X =
115  124  122  141  135
116  128  122  136  133
118  112  145  132  108
127  124  143  126  118
126  124  144  130  126
129  109  145  120  101
131  124  134  120  117
X[-7, 0]: 115
X[-6, -1]: 133
X[5, 0]: 129
X[4, 1]: 124
X[:, -3]: [122, 122, 145, 143, 144, 145, 134]
X[:, 1]: [124, 128, 112, 124, 124, 109, 124]
X[-3, -1]: 126
X[2, -2]: 132
X[-6, 3]: 136
X[:, -2]: [141, 136, 132, 126, 130, 120, 120]
X[3, -5]: 127

m =
123,132,125,120,141,115
132,131,107,138,142,129
137,136,121,127,102,115
138,130,126,135,124,143
122,137,125,138,140,131
139,130,146,131,133,133
133,131,117,127,128,124
125,120,121,125,137,130
136,139,110,127,139,129
117,119,133,133,137,126
125,130,132,130,119,123
123,126,132,128,117,130
118,135,137,131,144,120
139,127,133,128,129,140
113,139,107,135,123,132
123,128,119,115,137,129
m[0, 0]	123
m[2]	[137, 136, 121, 127, 102, 115]
m[:, 4]	[141, 142, 102, 124, 140, 133, 128, 137, 139, 137, 119, 117, 144, 129, 123, 137]
m[2, 0]	137
m[8, 2]	110
m[13, 5]	140
m[7]	[125, 120, 121, 125, 137, 130]
m[6, 1]	131
m[13, 1]	127
m[12, 0]	118
m[2, 3]	127
m[15, 3]	115
m[15, 4]	137
m[7, 2]	121
m[7, 1]	120
m[8, 3]	127
m[15, 1]	128
m[:, 0]	[123, 132, 137, 138, 122, 139, 133, 125, 136, 117, 125, 123, 118, 139, 113, 123]
m[:, 2]	[125, 107, 121, 126, 125, 146, 117, 121, 110, 133, 132, 132, 137, 133, 107, 119]
m[3]	[138, 130, 126, 135, 124, 143]
m[10, 0]	125
m[9, 3]	133
m[2, 2]	121
m[13, 0]	139
m[9, 5]	126
m[0, 2]	125
m[8]	[136, 139, 110, 127, 139, 129]
m[9, 0]	117
m[5, 3]	131

grid =
[[123 137 130 128 140 125 117 143 137 114 125 140 126 131]
 [124 133 127 126 133 126 116 141 134 117 124 135 126 128]
 [122 110 141 107 107 150 112 147 143 149 150 129 128 106]
 [122 138 130 128 141 124 114 146 139 112 124 142 126 131]]
grid[0,0]: 123
grid[1,1]: 133
grid[0,4]: 140
grid[0]: [123, 137, 130, 128, 140, 125, 117, 143, 137, 114, 125, 140, 126, 131]
grid[3,4]: 141
grid[1,5]: 126
grid[2,2]: 141
grid[2,9]: 149
grid[1,2]: 127
grid[2,0]: 122
grid[3,6]: 114
grid[3,12]: 126
grid[2,8]: 143
grid[0,2]: 130
grid[0,11]: 140
grid[:, 4]: [140, 133, 107, 141]
grid[2,3]: 107
grid[2,1]: 110
grid[1,13]: 128
grid[3,2]: 130

M =
[[129 129 134 129 129]
 [105 134 129 128 121]
 [132 122 131 128 131]
 [113 130 129 128 123]
 [128 130 131 129 127]
 [131 128 128 128 127]
 [130 128 129 129 130]
 [134 128 130 129 128]
 [129 124 127 134 113]
 [130 126 127 129 127]
 [127 130 127 127 128]
 [123 124 130 128 128]
 [128 130 127 131 124]]
M[0][0] = 129
M[-13][-3] = 134
M[-2][2] = 130
M[8][1] = 124
M[3] = [113, 130, 129, 128, 123]
M[7][3] = 129
M[-6][1] = 128
M[1] = [105, 134, 129, 128, 121]
M[:, 3] = [129, 128, 128, 128, 129, 128, 129, 129, 134, 129, 127, 128, 131]
M[-10][3] = 128
M[:, -3] = [134, 129, 131, 129, 131, 128, 129, 130, 127, 127, 127, 130, 127]
M[:, -5] = [129, 105, 132, 113, 128, 131, 130, 134, 129, 130, 127, 123, 128]
M[11][1] = 124
M[12][-2] = 131
M[-11][-4] = 122
M[-10][4] = 123
M[3][-4] = 130
M[5][1] = 128
M[-13][-2] = 129
M[12][-3] = 127
M[-7] = [130, 128, 129, 129, 130]
M[8] = [129, 124, 127, 134, 113]

B = [150 142 143 141 101 107 104 106 114 116 108 137 147 151 126 148]
B[-16] -> 150
B[12] -> 147
B[14] -> 126
B[-14] -> 143
B[10] -> 108
B[11] -> 137

A = [134 106 143 123 118 109 110 154 155 122 133 130 119 131 114]
A[0] = 134
A[9] = 122
A[7] = 154
A[3] = 123
A[5] = 109
A[1] = 106

x =
[[137 132 124 137 126 137 142 134 127]
 [125 135 128 123 122 125 126 126 133]
 [152 132 128 148 131 142 138 130 122]
 [129 139 135 126 120 125 122 109 122]
 [133 135 110 130 126 132 146 130 125]
 [121 116 114 126 133 130 138 139 128]
 [144 126 121 148 129 137 142 139 127]
 [117 129 121 123 126 122 122 130 128]
 [129 148 142 126 115 130 118 109 128]
 [133 135 124 130 122 132 146 117 130]
 [140 123 124 141 133 137 138 139 117]
 [129 126 139 130 133 125 118 126 123]
 [117 113 117 119 140 120 118 152 130]
 [144 132 135 141 133 137 122 126 123]
 [121 129 117 116 131 122 130 122 133]]
x[0,0] = 137
x[:, 8] = [127, 133, 122, 122, 125, 128, 127, 128, 128, 130, 117, 123, 130, 123, 133]
x[2,2] = 128
x[6,2] = 121
x[2,6] = 138
x[:, 0] = [137, 125, 152, 129, 133, 121, 144, 117, 129, 133, 140, 129, 117, 144, 121]
x[10,0] = 140
x[4,7] = 130
x[7,1] = 129
x[1,7] = 126
x[14,7] = 122
x[1,5] = 125
x[1,1] = 135
x[3,7] = 109
x[8,8] = 128
x[2,5] = 142
x[4,6] = 146
x[0,2] = 124
x[10,1] = 123
x[13,5] = 137
x[:, 7] = [134, 126, 130, 109, 130, 139, 139, 130, 109, 117, 139, 126, 152, 126, 122]
x[1,0] = 125
x[:, 6] = [142, 126, 138, 122, 146, 138, 142, 122, 118, 146, 138, 118, 118, 122, 130]
x[14,0] = 121
x[3] = [129, 139, 135, 126, 120, 125, 122, 109, 122]
x[4,8] = 125
x[10,3] = 141
x[0,5] = 137
x[0,3] = 137
x[5,2] = 114
x[:, 2] = [124, 128, 128, 135, 110, 114, 121, 121, 142, 124, 124, 139, 117, 135, 117]
x[4,3] = 130
x[:, 4] = [126, 122, 131, 120, 126, 133, 129, 126, 115, 122, 133, 133, 140, 133, 131]

arr =
141	134	111	112	136	148
142	148	147	124	105	116
105	120	133	116	152	155
101	139	130	131	139	148
137	106	110	113	141	150
123	123	116	119	152	150
143	111	147	114	114	109
arr[0][0]	141
arr[6][4]	114
arr[4][0]	137
arr[5][3]	119
arr[0]	[141, 134, 111, 112, 136, 148]
arr[2][4]	152
arr[6][2]	147
arr[3][5]	148
arr[:, 3]	[112, 124, 116, 131, 113, 119, 114]
arr[3]	[101, 139, 130, 131, 139, 148]
arr[1][3]	124
arr[2][1]	120
arr[0][4]	136

a =
[[128 120 151 102]
 [105 153 135 133]
 [155 110 134 120]]
Indices start at 0.
(0, 0): 128
(1, 2): 135
(1, 0): 105
(0, 3): 102
(0, 2): 151

data =
119  128  119  146  135  131  136  122  119  133  134
121  130  124  131  131  127  131  127  127  128  138
135  127  124  141  130  131  131  124  119  127  124
134  125  141  107  121  128  117  136  141  132  110
136  129  118  151  132  131  136  119  112  124  130
138  129  131  122  124  127  125  130  130  123  124
121  125  136  115  126  129  122  133  138  136  118
118  130  114  154  138  130  141  118  113  129  144
137  130  125  134  128  128  131  125  122  121  131
120  127  118  149  136  132  137  120  117  134  133
123  125  137  112  125  129  120  134  140  136  115
121  129  132  116  126  125  125  132  136  129  132
123  130  131  117  126  125  125  132  135  127  134
Rows and columns are counted from 0.
(0, 0) = 119
(12, 5) = 125
(2, 5) = 131
(7, 4) = 138
(3, 3) = 107
(4, 8) = 112
(0, 6) = 136
(5, 1) = 129
(2, 3) = 141
(8, 8) = 122
(7, 7) = 118
(5, 2) = 131
(10, 8) = 140
(11, 3) = 116
(1, 1) = 130
(7, 0) = 118
(8, 0) = 137
(6, 8) = 138
(1, 8) = 127
(4, 6) = 136
(1, 10) = 138
(1, 9) = 128
(7, 8) = 113
(12, 1) = 130
(3, 2) = 141
(4, 7) = 119
(9, 1) = 127
(3, 9) = 132
(3, 0) = 134
(0, 9) = 133
(7, 3) = 154
(5, 6) = 125
(6, 2) = 136
(3, 5) = 128
(10, 5) = 129
(0, 4) = 135
(4, 2) = 118
(2, 8) = 119
